A: a few groups of rows, each row roughly a mix of its group's hidden directions:
A (148 x 11):
[[ 13  15 -22   6 -24  23  -5  29   5 -17 -17]
 [ 20  31  -1  16 -15 -10  -8  29  23  -7   7]
 [  8 -24  28  -1  14 -16  -4  -1 -34  14 -14]
 [ 34  19   7   7  -3  12  12 -18  23   1 -26]
 [ 20   4 -10 -36  -6 -23  -6  15 -25  -9  -9]
 [ 22 -14  -6  30 -11  18   2 -22  10 -20 -20]
 [ 22  18  12 -29  -3  -5  -8   4  -8 -26  28]
 [ 19 -22 -21  17 -21  -7  21   3 -26   9 -15]
 [ 10  -3 -16  10   7  14  34 -25  27  -8 -11]
 [  6 -23  36 -20 -13  26  16   6  -2   9  -4]
 [ 18 -18  11  37   7 -12 -14  25  15  -6  -1]
 [-23   0   1 -41 -20   9  16 -19  -5  -6  -9]
 [ -3   2 -14   9 -18  26   6 -29   2 -18 -31]
 [ 22 -15  -4  -9  21 -12  25   4   5 -31  21]
 [ 14  -7  -7  -4 -13  29  23  14  24 -29  -4]
 [-17 -31  -1  -1  -4   9   8  -6  44  -8   2]
 [-16 -17  -9   8   0  24  15  42   8   5  12]
 [-11   2  12  21 -15  31  14 -27  -3  22  12]
 [ 11 -13  25 -14  16  13  36  19  -1  11 -10]
 [ 19  -1  -2  20 -16 -11 -10   8 -41  17 -10]
 [-12  35 -31   6   5 -16  -6 -21  13   2  -8]
 [ -3   4  12 -48   1 -18  -4  -1   9 -23  -8]
 [ 20 -15  20 -21   2 -19 -33  -4  22  -1   2]
 [ 18  -6  17   4   7 -18 -42   7  22  -6 -10]
 [ 21 -18  11  -2 -17  -1 -30   7  35   5  10]
 [ 31  30   2  -7  16   1 -27 -14 -15  10   0]
 [-24 -35  20  25  -4 -16  -1  10 -11  -8   7]
 [  3 -36  -5  39  14 -14  -2  -5 -12   0 -10]
 [ -6 -15 -29  -8  22   2  14   2  31 -18  17]
 [-22   9  -6 -31  11  13  20 -14  15 -25 -11]
 [-11  19  -4  -7   0 -26 -21  13 -15 -21  30]
 [-21   8  13  16 -35  -3 -16 -24  14  -3  14]
 [  6 -31   6 -26 -15 -24   2  20   8 -20  -8]
 [-40   6  -9   2 -17  -5   7 -28  11 -17  12]
 [ 29 -26  -2  35 -13 -19   1   7  -7  10  -1]
 [  7 -12 -28  32   2  17   7 -13 -20 -23   2]
 [  1  -7  23  25  -9  -9  -9  16 -22  33  13]
 [-37  -1 -26 -24 -13   3   8   7  23  -4   2]
 [  3   2  -8 -19 -12  24  -5  -6 -34   8 -31]
 [ -3  -5   5  45   2  16   8   3 -15  20  21]
 [ -1  -3 -21 -42  -4  -9   8  18  12 -24  -5]
 [ 41 -19  12  -1   4  10 -20  14 -18  12  -9]
 [ 16 -11  11   3 -10   4 -38  10 -17  27 -17]
 [-20 -17   4  -4 -25  23 -26  21 -12  18   6]
 [-16  20  -4  -5  12 -25  -1   7  30 -11  30]
 [ 21  -5  20   6  15 -13  27  21  13 -26  13]
 [  6  13  25 -13   6  26 -24  22  -9 -17 -17]
 [ -9  28  -4  -7 -25  14  -9  21  34   0   7]
 [  3  -5   9 -15  -8 -10 -35  -8 -37  -6  17]
 [-10  13  12 -21   8  13  41  16  17  10  -6]
 [ 47 -14  18   1  13  -7  -9  11 -14 -10   3]
 [-28 -28  -5  -9  -6   6  27   1  30   4   7]
 [ 14  -6  22   2  16  25  18 -12  15  -5  34]
 [-25  20   3 -31 -21   2   6  -3  14  -1  27]
 [  3   9  -8  28   0  28 -19 -21  25  -4 -17]
 [ 27  10  -2   1  44  18   2  13  -3  -8 -10]
 [ -1  -2  -4  18  -1   3 -16   2 -17  12 -49]
 [-33 -17  23   1 -22  -7   3  -7  -9  -8 -28]
 [ 20  -7  -9 -21  37   9  27  14  -5   4   9]
 [-23  -8 -13  19 -17   7 -31  28  -1  16   3]
 [ 13  37   6  11  -2  -6 -21  15  21 -17  19]
 [-13 -14  18   5   1  26 -14 -12 -17  -2 -38]
 [  0  -9  16 -33   7 -11  21  -4   4 -36   9]
 [-34  19 -33  12  -5  -2 -18  11   5  16  -2]
 [-31 -31   2 -16  21  -1   8 -12 -14   9 -20]
 [-14  -8  -4   0 -22  -5  23  19 -31 -15 -24]
 [-30   8 -12   4  18 -28  -9  16 -10 -13 -24]
 [  8 -18  18 -12  -8  15  19  12   3 -30  30]
 [-10  -8 -29   4  -9  39   3   5  13  23 -10]
 [ 34   3 -25   6  -8   6   7  23  -9  14  26]
 [  1 -11 -11  23 -14   0   6  12   9  46  -7]
 [ -2  16 -39   6 -14  12 -18 -28  14  -4   1]
 [ 32  14   6  -3 -27   4   2  17   4  -5  33]
 [ 42  -8  10  31  11  -2  -1   2  19   3   6]
 [  4 -34  12  18  -6  -8 -37   2   3 -17   6]
 [ 19  -3  -1   6 -39   0  -8  21 -29   5 -13]
 [-14 -11  -7   2  13  12   9 -17 -16  30 -35]
 [ -8  18  -1 -25 -20  19 -23  -9  -4  29 -14]
 [ 24   0  16   2 -15   4  13 -16  30 -31   9]
 [-26   0  20 -27   3 -10  -5  33  14 -14   3]
 [-27 -14  34   6  12  15  -4 -15  20 -18   6]
 [-31 -29  12  -5   3 -28 -22  -5 -13  -6  -3]
 [ 24 -12  -4 -17 -41  11   3   5  -5  15  18]
 [-29 -13 -19  11 -16 -31  11 -11   8  19  -9]
 [ 45   7  10  -2  12  -1 -13  25   0  13 -13]
 [ 16  22   5 -26  -9  10 -29  24  -7  18   1]
 [-15   0 -16  26 -29 -26   0  -5  10  19 -17]
 [-22  19  34  -2   7   1   2  11  -8  25  25]
 [-15  -4 -26   6  -4 -21 -16  38  14  -9  -9]
 [ 23  22 -10  10  27 -12 -10  20  -1  23  18]
 [ 21   2  25 -13   7  36 -16   6 -22 -11  -4]
 [-11  21 -12   4   2  39  23 -20   7   5  12]
 [  1  -1 -32   7 -23  12  23  24 -11  12  18]
 [ 25   1 -15 -20  22   7  -5  17 -30  -3  19]
 [ -7  -2 -47 -12  16 -12 -16  17   8   6   5]
 [ 10  11  26  13  37 -11 -12 -20 -13  -5 -13]
 [ -4  -2  15  36  -9  15  16  -9  31  15  -9]
 [ -7  -9 -16  31  11   7  18  11 -20  14  29]
 [-26 -21  -6  22 -15   5  16 -23  18 -20   7]
 [  1 -25  -4  17  17  16  21  17   2  26 -24]
 [ 14 -17  -5  10  11  14  25   2  27   3  34]
 [ -8   8   0  27 -17  -2  -9 -41  11   4  19]
 [  2 -12  -6 -36  10 -15   8  -1  10 -38   4]
 [ 22  -5   8  -4 -10   9 -40  15 -16  22  -9]
 [-15  22   5 -42  19  -8   7   4   6 -14  12]
 [-28  -6  27  15 -17  -2 -24 -18   0  13 -18]
 [ 29 -17  -9   9   4 -29   8  30   2  -9  16]
 [ 24 -18  -8   4 -29  13  27  18  -9   4  18]
 [ 44   7   2  -3  23  -7  -8  18 -10  13 -13]
 [  8   9   2   1  -1 -12  -1  -9  18 -19  49]
 [ 34  -5   1  10 -16  12   7  28  -4 -25 -16]
 [ 24 -34   9   2   1 -26  -6  19  16   2  18]
 [ 10  -8 -14 -37 -13 -17  20  -2  -7 -20 -22]
 [ 18   1 -34  32  -7  17   4 -11   0   7 -20]
 [-22  18   5  -7  37 -11 -17 -22  12  -4 -10]
 [  7  24   9  30  -8  25  -3  -2  16  13 -26]
 [-24  19   1 -20  14  -6 -14   6 -33 -14  19]
 [ -2 -37  20  12 -23   7  -3 -18  -1 -22  13]
 [ -4 -16  -3 -13   3 -33  -5  -2  -3 -14  40]
 [-31 -18  17 -14 -30   2  10  -8  -1 -11 -23]
 [ -1  -9 -19   9  23 -22 -17  -3 -25   7 -31]
 [ -3  -1   7  40 -26  -3   1 -18  17  21  -1]
 [-24   4 -13   3   7 -29  21   9  31  17   8]
 [ 22  21  10   0  38 -14 -21 -10 -12  -6 -10]
 [-19  -9 -44  -2  -1  -7  -2  18  -6  26   3]
 [  1   3   1 -45   9 -17  -5   0  14 -28  -4]
 [ 11   6 -11 -30  -6  -7 -13 -13   9 -28 -31]
 [ 32  -8  -4  11   2  21  12 -31 -12  -2  23]
 [ -2 -23   0 -32   2 -16  31   5  11 -20   9]
 [-20 -27  16  -9   6 -22  30  -3 -16 -14  -8]
 [ -5 -19   1 -15 -11  -4  -8  17 -32  15 -33]
 [  8   0 -22 -17  32  -3  19 -19  -3  -3  29]
 [  5 -11  21 -25  15   6 -27   5 -33  -9   5]
 [ 14  11  13 -11  -5 -10 -14   7  34  31 -19]
 [ 29   4  -2 -28  15  -6  21   4 -21 -25  -7]
 [-10  -7   6  30 -37 -11 -21 -16  -2   6 -11]
 [-12  -1 -12   1 -20  15 -28 -23  -5  28 -21]
 [-19 -20  21   5   2  -6   6  41 -10  -5  18]
 [  0 -13 -35  24   5  21  -8 -15  14 -21  -6]
 [ -8  -9 -29  -2 -14 -10  20   7  13 -35 -17]
 [  6  11   4  45  -1  -1 -13  13 -25   9 -13]
 [  5   7  -1 -38   5 -12 -18  -7  16 -30 -16]
 [ -3  -4 -12  24  -9 -25  23  -3  29  16  18]
 [  6 -32  32  20 -17  -6 -22  -1  -6 -10   3]
 [  7   6   2  44  14 -16  -3   5  22  19 -10]
 [-16   8  31 -30  10 -18  -1  16   1   7  23]
 [ -8 -22  26 -15 -24 -21  -5 -14 -22  15  -3]
 [ -2 -11   8  31  34 -21 -23  -9  -1   4  -7]]
the three rows of each list that fit no group, in list order (the others fit one group, some only roughly):
- q_915: [  3   1  -9 -34  10  16   7 -20  31  -2  20]
- q_221: [-15   8  -7 -14   7  14 -32 -14  24 -24 -17]
- q_992: [  6   5 -31   7  25   1  12  18  20  16  25]
- q_474: [-19 -16 -13  -9 -22  -8  34   3 -24  16  -8]
- q_797: [ 19  18  -9  -6   5 -19  13  22 -19  35   8]
- q_756: [-12 -16   1  38 -15 -20  26   2  -6  15   2]
- q_970: [ 11  -5 -43   6   5  11  31  -7 -13  -8  -5]
- q_324: [ 23 -11   9  14 -16   8  31   7 -34   0   4]
- q_338: [  4   6 -28 -28  14  -7   5  -2   3 -39   2]
- q_415: [-20 -25 -13   0  -5 -26  -9 -30 -20   5  12]
- q_817: [  1  38  10   4  27  12   4  -2 -26  -7  17]
- q_733: [ -3  32 -19  -4  21   7 -16 -26  10   7 -22]
- q_149: [ -6 -10 -19 -33 -13  12  13 -31   6  -9  18]
 | q_756, q_733, q_149
- q_691: [  8  -2   4 -12  24 -38   7  -3 -33   6   1]
- q_779: [ -4  36  -1 -18 -10  19  -7   8  10 -33  -5]
- q_327: [ 15 -15  20  -6  15   2  -2  -4  32 -16  31]
- q_377: [-40  11   9   5 -20 -21 -15   3  13 -12  14]
- q_668: [  2   9 -32  -4 -10   6  35  -3 -17  13 -21]
- q_938: [-42 -11 -27   8   9 -25  -7   0   3   4  -2]
- q_490: [-18  -9  30  21  25  -3  12 -22   1 -14 -14]
- q_414: [-17   2  17  20  -5 -37 -29   1  -6 -14   3]
- q_739: [ 17  -7   4  44  22  -9   9  18 -11  -3   4]
- q_89: [ 14   3  -1  -1   1  31  18  -3  -7  30 -31]
- q_965: [-17   6 -22  19 -23  14 -23  22  21   0 -10]
- q_987: [-38   4  19   9 -21  17  -8  -6 -17  20  -4]
- q_563: [ 14  11  -6  -6 -31  19   8  35  -3  -6  19]
- q_325: [-17  14 -23  35   7   1  -3  29   8  -9 -12]
- q_847: [-15 -35 -23  28   7  12   3  -5 -18  -3  11]
 | q_327, q_938, q_563
- q_411: [ -4   6  24 -23 -13  12  17 -31  13  10 -19]
- q_116: [ 20 -14  24   3  34  14 -11  20  -4 -12 -14]
- q_241: [ 10  19  -4 -34  -6  18  20 -17 -25 -11  -8]
- q_339: [ -7  17  -5  29 -13  22 -29   9  21   2 -14]
- q_441: [ -5  -2  26 -13  10  -5  29   6 -26  -9  29]
- q_604: [ -9 -12  12  -7   0   5  26 -43  -2   7 -21]
- q_261: [ 17   4  21  42 -21  -9  -1  12  -3  12  13]
- q_810: [  9 -25  15   5  -3 -13  21 -12 -16   4 -38]
- q_693: [-18  -6  13  -8   0  -5  17 -31  14 -16 -34]
- q_416: [-36 -30  12   2  10   1  18 -10  22   0  -9]
- q_23: [-13  27  -8  10  34  -4  -5 -23 -12  20  10]
 | q_261, q_810, q_693
- q_976: [ -3   5   4 -21  12 -33   2  -2   8 -40   4]
- q_499: [-33  -2 -22  10  -5 -24  11  26 -17   6  -3]
- q_776: [-23  -4 -21 -34  -8 -18  18   2 -19  10  10]
- q_731: [-21 -17 -18  26   2  10 -36  -6   0 -13  10]
- q_815: [ -1  16  43 -24  -5   2  11 -16  -1 -19  -7]
- q_175: [ 13 -18  35 -11 -19   4 -10   5  -9 -21  24]
- q_979: [ 17  12  -2  -7  13  25  14   3  17 -36 -19]
- q_309: [-11 -10 -15 -17  -5 -13  25 -39  -2   8 -16]
- q_79: [ -5   3  10 -15 -28   5 -41 -10 -19  10   2]
- q_267: [ -7  -4 -20  -9  14   6  17  33  -7 -16  32]
- q_579: [-11  -9  -9  37 -16  25   3 -13 -25   2  -8]
- q_565: [ 14 -21  -4  25   6  -1 -21  39 -12   2   6]
- q_541: [  2  -2 -20  22  11 -26 -27   8 -17 -18  18]
- q_148: [-26  -7   1  21   0  -5  27  32  -2   3  23]
- q_455: [-15  -2 -20 -47   0 -18  10   1 -12  -1   2]
 | q_976, q_309, q_148
- q_833: [-18  13 -35  18  21 -15  10 -18   3  10 -15]
- q_30: [ 10 -33  18   8  15 -30  19   3  -2   4  18]
- q_451: [  5  21  -9  -2  -7  37  -9  -3  34 -12  -7]
- q_401: [-15  16 -17 -26  19 -13 -19   2  18 -18 -21]
- q_720: [ 39  26   8  -3   9 -25 -13 -10   6 -14  -4]
- q_120: [-14 -12  31 -18 -16  -8  35   3 -14   4   6]
- q_596: [ 28  16 -17 -28 -13  -4 -12  -2 -21  12 -21]
- q_375: [ 21   7 -13  29 -11  28 -28 -13  10  -5   0]
- q_283: [-16 -12  16   0  -2   8  46  -4  22  -7   0]
- q_574: [-25 -30   2  12 -25  26   3   5   8  17 -11]
- q_341: [-15   4  16 -10 -19 -25   2  -3  -2  -6 -43]
 | q_596, q_375, q_341
- q_65: [ 34 -17  -1 -15 -21   2  34   6  -7   0 -11]
- q_885: [-13   8 -14  35 -17  -2 -28  -2 -25  -5   6]
- q_724: [-29 -28   0  33  10 -12  -9  -4  20   2   3]
- q_278: [-19   5  -6   5  16  -3   6  12  -5  40 -30]
- q_868: [ 12 -15   9   2   8   3 -24 -15  30 -34  -5]
- q_576: [ 24 -24   9  17 -15   6   8 -13 -21 -29 -11]
- q_829: [ 18 -12   4  14 -29  11 -17  23  24 -16 -14]
- q_612: [  3  10  40   8  -1  -6 -30  -5 -20 -16  10]
- q_483: [ 11 -14  12   3  39 -12  25  -6   1 -25  -3]
- q_351: [ 19   6   9   5  27 -27 -31  -3 -10  19  10]
- q_991: [ 11   1   7  24  26 -43   2   8  -3  -5  -9]
- q_419: [-13  44 -18  -5  -1  -6 -24   8  -4   7 -15]
 | q_65, q_885, q_724
- q_821: [ 21   7  -7  29  -6 -15  -4 -22  17 -20  25]
- q_735: [ 38  -9 -16  19  11   4  -1  -3  32  -7  -9]
- q_959: [ -1  20 -23   4   4  20  29  11  -3 -30 -13]
- q_346: [-23 -27 -31  16  14   5   0 -12 -18  17  -6]
- q_76: [ 11  -9  13 -26 -15  -5  14 -16  -3 -35 -20]
- q_837: [ 19 -34  -1  -2 -11  -2  24  17  15  -2  26]
- q_603: [ -9  47  -2 -19  -2  -4   8 -18 -14 -11   0]
- q_875: [-11  10 -17 -18 -16   4   9  31   9 -13 -32]
- q_697: [-25   7  14 -20 -38   1   3  -8   2  20  15]
- q_812: [ -4   0 -17 -11 -35 -13   4  12   7 -37   5]
- q_110: [ -3   3 -25 -29 -34 -19  -2  12   8  -4 -15]
- q_210: [ 17 -10  26  30 -13 -11 -17   4  22  -3 -19]
- q_335: [ 15  21  -6 -15   9  19  26  32  17   9   3]
- q_988: [ 21 -11  -6 -26  18  -8 -12   1 -35 -18   7]
- q_932: [ 16   0 -13  13  10 -12  20   1 -38   8 -26]
 | q_603, q_110, q_932
- q_807: [ -5   8  -7 -19   7   4  16 -47  -9   6 -16]
- q_337: [  0 -12   4 -36  24 -22  23 -12  -5  -7  14]
- q_522: [ 22 -29  20   7   5  14   3   5 -13  26 -24]
- q_832: [-11 -13   9  20  16 -39 -11  -4 -26  -9   6]
- q_969: [ 19 -20   1  34  11 -12  28  -4  -8  -9 -18]
- q_838: [ -1 -19  17   6 -13 -17 -21 -14 -19 -27  24]
- q_233: [ -8 -12   0  16   1  17  14  26  17  29 -25]
- q_274: [ 21  -7  15 -25  14  10 -17  16  19 -17  25]
- q_989: [ 15 -21 -10 -13 -17  -6  10   7   1  25  38]
- q_791: [ 18   7  -1  38 -13  12  -3  -7 -30  13 -12]
- q_546: [ 22  13  13 -30   8 -13   4 -22 -17 -25  10]
- q_632: [-17  27 -23  29 -15 -19 -13  -4 -15   4   5]
- q_285: [ 37  13  12 -13   2  -5   5 -25  13 -27   4]
 | q_969, q_274, q_632
- q_981: [-35  12  -9   2   0  -7  -5  37  -3  -9  21]
- q_277: [ -6  14  23  -9   0   3 -32 -20 -10  -4  32]
- q_292: [ 19 -12   1   3 -13   2  29  -3 -26  19  29]
- q_85: [ 15 -13   5  -8  38  12  -3  -5 -31   8 -17]
- q_877: [ 24  20 -13  -4  15 -21 -20   8 -23  23  10]
- q_894: [-46  -6 -15  11  12  -4   1  -8   3 -14 -22]
- q_983: [-44  11  -3 -19  -3  13  14 -13  -6  20  -4]
- q_972: [-12  31   0 -33  -2  12  20  22   9   3  12]
- q_926: [ -9  11 -11 -26  21   3 -14  -8  30 -29   2]
- q_197: [ -7  21 -24  -5  11 -14   4 -44  -5  -5  -5]
- q_326: [ 19   4  -5  -6  32  22   4 -26 -10 -14  23]
- q_542: [-17  -4   4  41  28   3  -3   1  26   0   2]
- q_842: [ 27 -16   3  -4  13   5  29  30 -21   3   3]
- q_311: [  6 -18  10  -6  15  17  13  15   1   7  44]
- q_551: [ 16   2   1  17  27 -30 -12  19 -17  14 -16]
 | q_894, q_842, q_311
- q_707: [  8  -1  10   9  23  -3  -5 -36 -18 -31   5]
- q_215: [ -3  17  -8 -12 -10   1  -4 -21   9 -39  28]
- q_352: [ -6  32  -6 -12  28  -1 -13 -33  -8  10   6]
- q_615: [ 21  29   1 -34 -28  -1  -7  -4 -11   0   0]
- q_806: [  2   7 -20 -24  22  -9 -32   2  23 -19   0]
- q_550: [ -3 -29  18  33  20 -24   8   8 -10   4   1]
- q_97: [-17 -23  -4  33   9 -10  -4  32  -9  13  -9]
- q_493: [  4   2 -26   6 -24  36  -5  -7  26  -4   7]
- q_917: [ 25  14 -23 -15  21 -12  -3 -11 -19 -20  19]
- q_891: [  0   8  29  16 -18   0 -13  -3   8  40 -13]
- q_561: [ -8  -1   4  30  10  28  14  19  24  16 -16]
- q_26: [ -8   5   5  14 -13 -32 -38  17  -3 -11 -11]
- q_194: [-33 -33 -13  32  -5  -2  -6  -3  -1   1   3]
- q_179: [ -8  -8  -3   6  -6  22  -2  15  10  42 -27]
 | q_707, q_615, q_561
- q_706: [  9  -9   2  27  11  -6  20  25  31 -20   5]
- q_942: [ 20  -9   2   0 -39  -1 -29  -9  10   7 -19]
- q_784: [  3  -2 -17  18 -28   1 -19 -34 -22   5 -10]
- q_534: [-18 -19 -18  21  18 -12 -14   8 -33  12   5]
- q_15: [ -1   4 -22  -1  12 -17 -23  24  20   9 -30]
- q_150: [ 16  15  35 -22 -12 -18  -7   1  12  10 -22]
- q_453: [ 30  17  11  23  -7  11  -5 -19 -20  -4 -25]
- q_793: [ 10  -8  -3 -35 -19  11  31  -4 -23  -2   3]
- q_156: [ 11   7  -6  35  20  18 -25  -6  23  -3   9]
- q_207: [-16  17  -7  24  16   3  39 -11  13  13  -6]
 | q_942, q_15, q_207
- q_225: [-33  -4  15  -5  27 -21  -6  10  25 -12   6]
- q_115: [ -3  25 -21  -9 -14  14 -25  31  10   4  15]
- q_82: [ -8  18 -22  11 -24  -5 -20 -30 -11  -1 -20]
- q_358: [11 -4 -8 13 -1  1 39 13 17 32 12]
- q_295: [-17 -14 -17  25  13   2 -17  16 -25  12  24]
- q_364: [-14   9  -7  25  22 -15 -11  10  12   7 -37]
- q_360: [-12 -12 -30  42  11 -14 -13   1  -1   3  -7]
- q_732: [-23  -2 -29  14  -9  -1  22  32 -11  -8  -9]
- q_80: [  4  -8  14  -7  25 -20  17 -32   6 -26  -1]
- q_436: [ -1 -16   0  31  18  17   4  -4  35  -9 -17]
- q_134: [-22 -22 -15  25   6 -11 -14  26 -11  -2  20]
- q_314: [  2  20 -31 -34  -8   8  16   2 -19  14   4]
- q_130: [ 18  -4 -26  -7   7  -1  -6  20 -40 -15   4]
 | q_80, q_436, q_130
- q_20: [-12   5 -13 -28 -21  29  18  -6  17 -18  -7]
- q_208: [-17  -6  13 -23  14 -11 -15   8  40   0  14]
- q_686: [-16 -21   9  33  19  -5  24  -3   4  13  20]
- q_688: [ 21   7  12 -23  27   4  -4  23  24  -8 -18]
- q_527: [ 14  13   9  25  -7  12 -41   2  18   7  -9]
- q_675: [  6   1  18 -30  21  34   6  10 -14  12  10]
- q_694: [ 14  -8 -14  27  -4  41   7   3 -12  19  -6]
- q_876: [  1  21  -3   0  43 -16   4  18  22  -2   1]
- q_35: [ 15   8 -37  24 -17 -22   9  12  13 -10  -2]
- q_840: [-14 -44  17   3   9  -3  15 -13   3 -13  18]
- q_712: [-26  23  27 -20  18   9  19   5 -10  16  -3]
- q_757: [ -4 -13  -6  20 -34  -8 -12 -32 -20   0  -5]
- q_178: [-22  22  14  -6  18 -40  14  -1 -10  -5   1]
 | q_688, q_694, q_712
